Questions about the grid below.
1) Give the second entry on the diagonal from the top-right corner.
2) Give the 2nd entry from the end, reading row by row.
3) Give the largest entry.
4) Give the 1st entry, reading row by row.
5) Give the smallest entry in the first row.
6) Give the entry directly above the largest entry.
7) Give the entry in the bottom-right corner.
8) Give the fourth entry from the end, reading row by row.
[[142 116 136 125 123 129 111 127 132 123 125 122]
 [129 122 133 125 124 129 124 127 130 124 128 124]
 [121 115 134 121 108 129 127 127 114 132 131 121]
 [122 133 133 123 126 121 133 129 124 127 133 129]
 [141 136 125 134 141 125 123 129 132 129 125 134]
 [117 121 113 135 123 142 137 126 124 136 124 126]
 [124 140 134 124 137 119 134 130 134 121 133 131]
 [135 108 128 129 117 140 115 125 131 127 123 119]
 [132 131 128 131 142 131 125 127 151 116 125 126]
 [131 131 134 124 129 122 126 129 128 125 130 129]]
1) 128
2) 130
3) 151
4) 142
5) 111
6) 131
7) 129
8) 128
